rotation ticks, each row followed by its count of ticks:
The counts run from 0 to 817.
[-23   3 -34 -11  14 -18   9  19  35  -1  -3 -12  -6   3   4  24 -10   3
 -26 -49  18 -24   3 -22 -22  19  36  14  14 -10 -14 -25 -18  12  17   1
 -24   8  27 -27   3  -7  26 -22  34 -14 -31 -19 -11   7   8   3  13  16
  25   4  -8   4 -19  26   6 -28 -27   3   5   5 -17  -2  36   4   8 -18
  -6 -22 -25] => 269
[ 10 -16 -16 -10 -46  20 -27  -4 -20 -27 -22  23  -2  25  27  14  51 -26
  12  16 -14  35  -3   5 -15  15 -10  -2 -32  10  16  11 -13   2 -18 -22
  21  11   9  11   8  35  10  11   9   2   7  12  -5   7  18 -23 -10  20
   8 -19  -3   5   4 -13 -18  33   5 -14   5  11  37 -38 -14 -20  25   3
  27 -20  12] => 412
[-16  18 -16   1 -30   6  20  20  16   5 -27 -31   9 -33 -13  19 -14  14
   1  11  10 -40  26  -5 -23  25  33  -5 -45  26 -16  -2   8   6  11  26
 -20  45 -21   1 -23 -11  -4  -2  -3  -8 -30   7   4   5  23  20  -4  22
  -5   5 -10  -2   3  -5 -29 -26 -28   4  -5 -27 -26 -17  13  22   7   2
 -15 -17 -29] => 549
[ -4   7  18 -36 -11 -11  -5  -2  13 -20 -25  -5   1 -29  18  19  48  -5
 -22   0  15  15   5  23   6  -3  -2 -16 -12  45  -4 -15   1  23   4  13
  13  10 -16 -19  12 -14  12  -2  -7 -23 -31 -35  15   1  20 -15  -2  -4
  15 -13   0  -2 -18   6 -47 -16   2 -25 -30 -31   7   2   1  16  22  17
  -1 -32 -39] => 157
[-48  11 -20  -4 -10  19  32  40   5  39  -6  13  -3  -9  -9  50   9  10
 -22 -17  44 -23  10  -3 -29  18  23  19  -2  26 -15  11  -2  15 -21   4
  18  10 -18   7   3  -3   1   1   3  10   0  11 -13  21 -12  -4  31   1
   3  -7   0 -14  14  17   4 -26  -8 -10  -7 -20 -18   2  -8  29 -28  23
  21  -3 -33] => 94
[ -8   1   0 -31   3   7 -24  40 -31 -15 -34 -13  -2  -6  18  19  21   0
 -13  -1   7  16  36 -11   9  32  19 -26   0  20  -4 -14   1  16 -11  16
  -2  19   0 -23 -37 -38  21  16  17   9 -26 -21   5  -8  47 -22 -15  15
   9   4 -16  -8 -31   3 -29  16 -29  10  11  -8   1   3   6  -6  10  19
   4 -44   0] => 368
[-10  -2 -22  15  -8  45  11   0 -18  21 -16 -19  -6  11 -18  12  11   9
   2 -16  28 -21   0   7 -13  34  23  46 -20  -1  -4  18  -1 -17 -21 -32
 -19  36  18  16  15 -15  -3  24  28   7  23  14   1  17  -2  -5 -20 -16
  16 -46 -18  -6  24  28  -5  -1 -40   8  22   3 -37  -6   4  16 -10  12
  10  -4  29] => 629
[-14  -1 -12   5 -28  36  14  39 -27  -3 -30 -18   8   6 -19  17  -2  14
  -7   8  11 -21  15   2  -3  63  34  11 -35  14  11  17   1   6 -19  13
   2  41  -4  27 -35 -27   0  12   8  18 -25  15  14  18  16   5  -9  11
 -14 -11 -23  -5 -12 -17 -25  14 -19  18  -1  -9 -14 -14  -9   0  13  -1
  11 -13   0] => 754
[-24 -25   3 -29  -3  -7 -16 -21   0   0 -13  11 -14 -14  15   3  44 -31
 -14  -8  22  10  19  18  -9 -13 -24  -5  -4   0 -12  16  -7   6 -19  -9
  -1   5  -1  -4   4 -15  21  24  19 -21  28 -21 -29 -14   3 -50 -23 -11
  26 -32  16   5  14  15 -44 -34 -25 -21  -2  -2  -3   8 -20 -22   5  15
  -2 -24 -23] => 783
[  4  -1  19 -31   8  -3 -25 -42  34  -1 -13  24 -11   6   6  19  35 -16
 -10   7  25 -17  -5   8 -16 -17   8  -5   0  22 -32   0  -6  20  13 -42
 -19   5   6   0  40  10  11  -1  12 -26  20  -6  -4  16 -12   2  -5 -14
  53  -9  17 -10  14   9  -4 -27   9 -35  11   1   4  15  -1  12  20  -3
  -8   8 -28] => 110
[ -2 -10  -7  -5 -36  15 -13   7   0 -29 -31 -20  10   0   7  21  14  -4
   6   9  -9  24  33 -12 -13  55  24 -20 -16  15   6 -14   8  18   5  10
  30  16  -6  -7 -10  29  14  -1  26  11 -28  13   5  17  42  24  -8  31
   4  10 -17 -14  -3  -6 -18  23  -1 -13 -18  10  31 -33   6   6  44   4
   1 -11  -9] => 706
[-23  39 -27  -7 -10  23  -3  33  14  32 -39   1  -8  11  -6  43 -15   7
   0 -13  18 -11  19 -18 -34  23  44   4  -4  27 -12  -3   9  13   4 -21
 -11  31 -10  -8  -5  -8   6 -11   7  16   2  24   5  15  14  28  17  33
  21  17   0 -19  27  11  29 -11 -16  13  28 -12 -22 -10  22  25 -20  27
   8 -11  -3] => 260
[  6 -10   5 -16 -20  -9   2 -28  17 -35 -12   2 -12  -9  -6  -3  45   2
  -3  18  -7  -8 -55  16  -5   2   4  25 -23  16  13   1 -10  11   7 -13
  -8  38  41  16  31  16  19  -2   8 -39 -16 -10  16  20 -31 -11  -3 -12
  19 -30   6  14 -25 -16 -42  -6   0  -8  -1  -2   1 -13   5   6  19 -49
  -3  -9 -14] => 567
[-51   3 -28 -23   4  -3  -1  22  34  24  -5  27 -11  29   9  37   8 -15
 -33 -49  29 -22   6 -19 -26  -2  12  10  28  -8 -13  -8 -33   8  14 -11
 -17   0   2 -12   4  -7  16  -9  22  -1   8  -6 -29  12 -12 -13  25  22
  32  12   8   0  17  28  26 -22 -13  -5  13   2  -6   4  14   3   3  12
  10 -13 -25] => 267
[-17  -6 -24 -37 -28 -21  -2  -3  20 -30 -23 -27   1  -9  20   0  16 -13
   4 -15  -9  19  14  13 -23  28  -8   2  -8 -15  30 -22  -3   9  12  15
   1  17  16 -21  -6  -9  27  -6   9 -19 -28 -21   2  -1  18 -24  -9  35
  13 -12 -15  -4   2   3 -53  -5 -32  -2 -17 -20   2 -31  13 -13  44   4
 -16 -43 -21] => 328
[-29 -18  -7 -18  17  18  -4  27 -10  11   5  20 -10  31   1  39  25  -6
 -38 -22  42 -13  -9 -23  -8  27  32   3  30  19 -22  -2 -24  29 -21 -14
  10 -10  11   8   1 -10  11  -4  25   5   2  -1 -10  33 -21  -9  35 -10
  31  -7   2  -6 -24  23  18 -15   3 -11  -1  22  13  25   0  10   9  -7
  25   2 -25] => 480
[-27   3 -14  -6  10  -8 -15  14  27  13  -8  17 -11  16   9  46   7 -16
 -20 -30  25 -24  17 -37 -24   6  29  -3  23  13 -32 -17 -14  21  16 -17
 -20  -5  14  -8  13  13  19 -16  27   0   6  -3 -16  23   7  29  19  11
  31  23  10 -12   5  27  40 -27 -11 -10  28  15   6   9  32  19   0  -1
  -2  -1 -21] => 768
[-16 -25  -9  -1  10  -4 -15  -2  -1  -1   8   4  -8  19  -2  -3  14 -11
 -23 -18  19 -43 -15 -25   2  -3  14  23  10 -22 -30   3 -31  -5   9 -15
 -41  17  36   5   0 -22  17  15  30 -10   9 -18 -23   8  -8 -28 -17 -16
  23 -20   0  12 -21  21  -8 -26 -28  11  35  20 -32  21  17 -23   9 -39
  -4 -16  -5] => 63
[-36  -2 -13   9 -14  39   7  45 -24  28  -8  36 -14  18  -3  33  26  -3
 -10  -4  37 -27   6 -30 -12  -1   3   5 -14  25 -28  37 -29 -19 -26  -9
 -16  13 -22  22 -10 -13   7  21  -1  17  17   8 -33   9   4 -25   2  -3
  -5 -13   9  22  -7  10  11   0 -11  17  26   4 -31   5  -9 -11 -35   4
  30 -11   3] => 636
[ -6 -32  -6  10 -43  14   0   2 -10 -16  -3 -22   8  -3   1  -9  42  -6
   2   7  -8   2  -2   1 -21  23 -16  17 -43 -10  12  13  -1 -21 -14  13
  18  29  18   1  12  18   3  29  23  -7  -5  -9 -16  -3  18 -28 -28  -7
 -10 -42 -16  16  -6  -5 -49  16 -22  -7 -25   9  -6 -37  -5 -21  35 -21
   9 -20   0] => 124
[ -9 -13  -4   1 -42  11  -6   7  15   6  -9  39 -10  24   1  26  39 -13
  -1  17 -19 -22 -22 -27 -29 -36 -17   8 -44  23 -30  41 -29 -17   5  -9
 -24  28 -13  28  12  42   4  12 -14 -14  19  10 -22   7 -15  -2  -2  10
  -4   4  20  30  14  -4  -2   0   9  -8  28  -2  -5 -26   2 -16  -8 -25
  16   1  -9] => 347
[-24  -2 -29 -19 -19   2  23  37  23 -12  -5  -2  11  27   0  34  11   9
 -25 -43  13 -32  -8 -23  -6  20  28  10   0   4   6 -14 -34  16  19  20
 -13  16  -5  -5   3  -4   3 -19   3 -13 -44 -16  -2   3  -5 -11  20  31
   0  22 -27  19 -26   6  -7 -13  -9   8 -19  -7   8 -12  23  -3  40 -20
  10 -36 -30] => 599
[ -7   9 -19 -14 -13 -16  -9  31  32  -3 -20 -10   5   5   6  35  -1  10
 -15 -30   3 -24  24 -44  -8   5  37 -14 -10  20 -33 -16  -6   7  32  12
 -41  17  -8 -23  -4   0  10 -13  11 -15 -29 -20  -1   3  32  24  -2  22
  10  37 -13  11 -21  20  12 -18  -9  12   2   4  -8  -1  40   1  19 -18
  -8 -19 -16] => 434
[  0  18  -5  11 -21  15   3  11   4  18 -27 -21  -2  -8 -13  12  -2   5
  10   1  -1 -37   2 -20 -13  -4  21  14 -42  26 -28  18   6 -19  13 -10
 -44  48  -2   1   4 -10  -1  13   7  -5   8   1  -3   6  21  14 -28  -4
   8 -11  -7  12   7   8 -11 -10 -26  21  28 -10 -57 -15  28   8 -23 -10
  -6  -4   6] => 343
[ -3 -10  -6   9 -10   8 -21  19   5   9  -5  50 -25  34  18  32  31 -18
  -8  -9   6  11 -15 -49 -25 -12  10   9  -8  25 -22  16 -28   0  -6 -20
  -7   2  23  10  24  31  25  -1  19   9  27   6 -15  25  -2   6  16  -1
  18   7  24   6 -17  11  26   6   8  -8  33  37   0  -9  16  -3 -15 -23
  29   5   7] => 20
[-47  -4 -34 -32  -2   3   4  18  30  21 -10  37 -15  31  11  46  22 -14
 -21 -33  25 -17   5 -12 -22 -10   1  -7   9   2 -16   3 -36  11  12 -15
 -12  -2 -13  -6   3  12   9 -22   4  -6  12   1 -33   4 -21 -18  34  23
  19  12   5   6  19  15  15 -24   0  -5  -4  -1  11  -8   4  -8   8  11
   6 -10 -36] => 266
[-11  13  -5   2 -29  16   1 -10  28  23 -22  29 -12  -2  -6  26  30 -18
  17   4   3 -18   2 -10 -45 -29  -8  17 -44  31 -35  30  -7 -22  10 -27
 -19  35 -19   8  34  36  -5  17 -10  -6  37   8 -18  -4   3   8 -13  -5
   0  -8  16   9  35  13   5 -27  -3 -13  18  -7 -30 -22  -3   3 -22   6
  11  -2  -9] => 676
[-19 -18  -9  20 -24  45   4  10 -33  12  -7   2  -4  10  -2  14  38  -8
 -20  -7  34  15   2  -6 -31  52  13  23 -11   7   2  17  -1  -2 -42 -14
  51   7   4  13  31   8   6  28  27  16  19  13 -12  22  -1 -18   3 -21
  14 -40  -6 -11   7  19 -14   7 -12 -20 -10  10  -1 -16 -23   7   0  13
  33   5   3] => 750
[-41 -30  -4   3 -20 -20  16  -9  34   9  19  12 -17  -1   1  26  29 -23
 -23  -1  22 -38  -2 -24 -27 -17  -7  -2 -21   3 -35  15 -23   0   4  19
 -16   6   1  12   2  27  10   2  18 -27   6  -8 -46  22 -22 -15  10  -3
   9  -4  22  21   1  11 -16 -40   3 -23 -10   9 -13   1  -3  -5   5 -37
   7  -1 -57] => 725
[-16 -12  -2 -36  -3   1 -20 -10 -19  -5 -20  30 -24  -4  -1   6  53 -21
  -9  16  29   1 -32  17 -11  -6 -11  13   2   7  -7  31  -8  10 -32 -28
  -8  15  21  28  -3 -14  23  15   8 -22  27  -6  -9  14 -28 -42 -10 -15
  33 -49  22   4 -12   4 -34  -9  -9 -12  21 -14 -11  23 -17 -14  -4  -8
  11 -15  -4] => 570
[-16  -8   7 -36 -16 -10   5  15  12 -28  -5  -3  -8 -22   2  22  27   6
 -18  22  15   1  -9  10   7  32  23 -20  -9  39  -7 -13  -6  46  -2  22
  17  10  -4  13 -19 -11  18  -8   5 -23 -48  -7  12  29 -10  -1  19  14
  20   3   4   2 -45 -18 -42  -1  15 -18 -33 -22  16   2  -6  10  24 -19
   4 -21 -43] => 485
[-19  -2 -11   3  -4  26  -1  57 -31  29 -15  19  -9  10  -1  34  15   0
 -13 -19  23 -22   8 -38  -9   5  19  10 -11  22 -30  25 -15 -17 -15   0
 -29  25 -11   2 -16 -19   5  14   8  23  14  -7 -13   7  19 -19  -5  -5
  -2  -5   2  22 -21  24  22   3 -15  19  36  14 -36   7   7  -4 -35  -6
  28 -11  12] => 637
[-29 -11   5  -3 -22  28 -15 -12  17   9 -16  -2  13   5   1  22  21  -8
  -9   3  32  -9  63   2 -23  22  -1 -25 -16  15 -27  12 -12   6   8   5
  20  -9 -32   1   0  12  -8  24  12  -2  10   6 -37   8  23   5 -15   5
  20  16  -2 -17  45  18 -10 -13   1 -27 -23   5  20  -6 -16  -3  31  39
  -2   6 -29] => 44
